Rows are one point carried round by a steady rotation, each followed by how many ticks it has turned.
The counts run from 0 to 324.
[  2   9  -2  12 -12   1 -11   3   4  -3  12   1   4  14 -17   3  16   1
 -13  -4  -7  -5 -17  -6 -13  24  -8   1  -5  11   1   9   0  19   3   6
   4  -5  -9   3   9   4] | 291
[ 19   6   6  13   8   4  -1   7  -9   0  -7   2  -4   5   3   8   8  13
   0  -7 -13 -15  -9  -1 -13   2 -18 -10  -4  10  -4  -5   2 -10  12  20
   6  -1  11  -5  -9  -5] | 232
[-10  -8 -16  -1 -10   9  12   5   0   1 -11 -11  -6   7  22  -6   1  -6
  12  -3  -3  -3   1  19  10  -1   1  -4  11  -5   3   3   3  -6   2  -9
 -17  13   6   9   7  10] | 72
[  4  -2  15   0  -9  18   0  11  15   5  -5 -12  14  12   3  -3   1   7
   9  14  -8   4  -2  -6   6  16   2  -1   1  29   2  16  10  -1   2  -4
 -11   9  -1   1   1   6] | 102
[-21  -6  -7 -12  -4 -12  -4 -10  -5 -10  11   5 -14   6   4   0  -5 -18
   0   2   8 -13   4  19  -4  -5  14  -1   2 -17   0 -12   3  -4 -19 -12
   3  -3   0  -1   4   4] | 167
[  5  20  -1   6   0  -8  -9   6   0  -8  16   4   7   8 -18   9  10  -5
 -15  -3  -1  -3 -20   1 -15  17  -4   0  -3  10  -1   0   3  19  -1   8
  13 -12 -14  -2   8  -2] | 290
[-17 -10  -5  -2 -13  16  -2  -7  -6   2   5  -9 -29  19   3  -5   9   1
   6   5  -1 -11  17  -1   2  -3   6 -10  -3 -10   6  -3   5 -15  -9   8
  -2   4   5  -3  -2  -8] | 223
[-10  -9  -4  -2  -7  13   0  -5  -9   1  -2  -4 -25  15  16  -4   4   3
  11   4  -1 -14  12   4  -1  -7   4 -12   3  -2   3  -6   5 -23  -2  16
  -3   7  18  -3  -4  -7] | 224
[-20  -1 -11 -10  -5 -10  -7  -5  -6 -13  13   7 -23  -1   2  -1   7 -11
   2  -4   5 -11   6  19   0  -3  13 -14   1 -15   0 -12   3  -9 -15  -4
   8  -2  -1   2   4  -4] | 168
[ -6   0   7  -5  -9  -7   4  15   8   3 -10   5  -5   0  12 -10   2  -7
   6  -3  -2   2  -3  28  21  12   7   2  18   7  -2   2  21  -8  -1  -7
 -14   0   5   0   3   7] | 19
[ -2  16  14  -9   8  -1  10   0  -7   3  10  -1   1   4   7   8 -10 -17
   1   9 -12  17 -17   7 -10   6  -8  11  -5   8 -12 -20  15   0   0   3
  -7   4 -12 -12  11  -5] | 189
[ -8   0 -10  10   1  12  14   3  -1  -2 -10   0 -15   1  14  -4  12  12
  11 -15 -12   2  -8  13  14  14  -8  -7  14  -5  -7  -5  11  -6  10   5
 -15  13  -3  11  -4  -4] | 270
[  3  12  11  -5   9   3  19  -5   3  -8  11  -2  -3   3  -2   9 -12   3
   9   7  -7  21 -23  -7   2   9   5  15   2  11 -11 -10  14   3  -3   7
 -10   5 -13  -3   1  -6] | 44
[-12  14  11   2  -9   5  -2   1  -7   0  24   0  -9  13  -4  -6   3 -13
   0  16 -12  10  -6  -2 -11  22  -3   7 -15   0   3 -11  10   5  -4   0
   1  -2 -14  -2  12   1] | 191
[ 17  14   8  -1  12 -13  -7   3 -11  -8   9  10   8   0   1  12  -9 -10
  -9   1  -8  -4 -21   8 -25   3  -3   9  -4   8   0  -3   0   2   4  15
  10  -9   5  -4   1   2] | 288
[-17   0   0  -2 -15  -2 -12  12  -3  -8   4   0  -3  -4   3 -10   4  -7
  11   9   1  -6  19  16   1   5   8 -22  -5  -2   0  -8   1  -9  -1 -19
  10  -1 -10   5   7  12] | 306
[  6  17   2   4  -7   5  -1   7  -2 -19  14  -2   4  -4  -5   1  -2   8
   8  14  -6  15 -14  -9  -6  15  17  -2  -4   8  -1   5  -2   2   3   2
   4   5 -21  10  11   8] | 99
[  4  -8 -17   9   8   7   9   1 -13  10 -15  -6  -3  15  12   8   1  -3
   2 -13  -8 -24  -5   9 -15  -7 -23  -1  -5  -3  -4  -6  -2  -1   4   5
  -5   2  16  -2  -4   2] | 34
[ -3   9   7  -3 -13   2 -24  10 -10  -7  15   1   2   4  -3  -3  -1 -11
  -3  21   0  -5   7  -3 -15   3   7 -23 -13   8   9  -1  -4  -5  -4   2
  20  -4  -2  -3  15   7] | 54
[ 20   6   6  12   9   2   7   9  -9   4  -9   3   6   9  -1  10   2  12
   1 -12  -9 -15 -21  -3 -10   0 -17   3  -3  13  -9  -7   8  -3  12  21
   3  -6   8  -8  -9  -3] | 233
[  0  13  13  -9   4   2  -4  -4 -16  -8  14   2  -5   4  -5  11  -7  -3
   0  12  -4   0   3  -8 -18 -12   3 -10 -15   5  -5 -20   5  -8  -6  13
  20  -5  -8 -15   1  -9] | 282
[  4   0  -7  15 -11   6 -10   0   6  -3   8  -4   5  13  -4  -1  12   0
 -10  -1 -12  -6 -12  -3 -12  26  -4   1   0  13   7  23  -5  13   0   6
   0   0   1   9   2   3] | 292
[  4   1   0  -4 -11   6 -24  -3  10 -15  12   2  -1   1  -6   0   8   9
  -7   5  -1 -10   3  -3  -4   6  16 -24   2  23   6  18  -7  -8  -6  16
  11  -1   5   3   1  -1] | 200
[ 14   7  -2  -3   7  -4   4  -4  13 -14  -2   4  16  -3   1  12  -9   4
  -5  -2  -6   8 -31   8   0   9  11   4  14  26  -1  18   1   9   1   2
  -9   6   0   8   2   8] | 295
[  4  -6  12   4  -1   7  -3  -9   2   3   5   2  -8  26   2  -2 -11   0
  -7   5  -9 -10  -6  -1 -19   9  -3  17  -4  13   0   9   9  -7  -8  20
  -2  -1  22  -8 -10  -1] | 141
[  7   7  12  -4 -10  -6  -3  16  -3  -5   2   2   5   2  15  -8 -15 -16
   7  18  -1   4  -6  16   4   8  16   6   6  12   8   7  15 -10  -3   2
  -7   3   8   6  11  18] | 249
[ -4   1  -3   2   6  21   6  -6  -5   2  -1 -14  -2  10  20   2  -6   0
   7  10 -26   6  -2   0 -20  15 -21  -6  -9   9  -5  -4  -1  -7   9  -1
  -5  12   2   0   6  -2] | 186
[  7   0   2 -11  -9   8 -19   2  14  -4  -1   3   2   7  -1   5   6   8
 -10   1   3 -12  -2   2   2   4  11 -20   8  27   8  21  -1  -4  -2  14
   6  -4  12  -3   1  -3] | 201
[ -3  12  16  -8 -10 -16 -12  16   1 -13  10   6   3  -8  -7  -3  -3  -7
   6  11   8   2  -4   9   9   5  22  -8   4  12  -1  -5  14  -8  -5  -4
   9  -8 -13  -1  10  10] | 251
[  0   1   5 -19  -9  -8   8  15   8   4  -9  -8  16  -3   9   4  -9 -16
   7   5   4   1   0  19  14  -9  12  -5   7  12   0  -6  16   0  -3 -18
 -12   4 -10  -3   9  11] | 303
[ -4   8  15   4  -6   8 -17   5  -2  -5  13   6 -12   9   9 -15   2  -2
  -3  20 -20   9  -2   4 -12  28  -1  -3   0   9   3   8  10 -15   1  15
   2   4   5   5   3  -2] | 193
[ -5   8  15  -5 -19  -9 -16  19   5  -6  10   5   3   0 -15  -5   9  -2
   1   8   8  -4   4   5  13   8  18 -12   2  13   2  -3  15   1  -8  -3
  11  -9 -14  -4   4   6] | 252
[ -8   1 -11  -4 -19   8  -3  -3  13 -11  10 -15  10   5  -9   4   3  -3
   1   7   2   5  -6  -7   2  10  17  -6   0  10   5  11  -6  15  -9 -13
  -6   9 -16  11  15  11] | 298
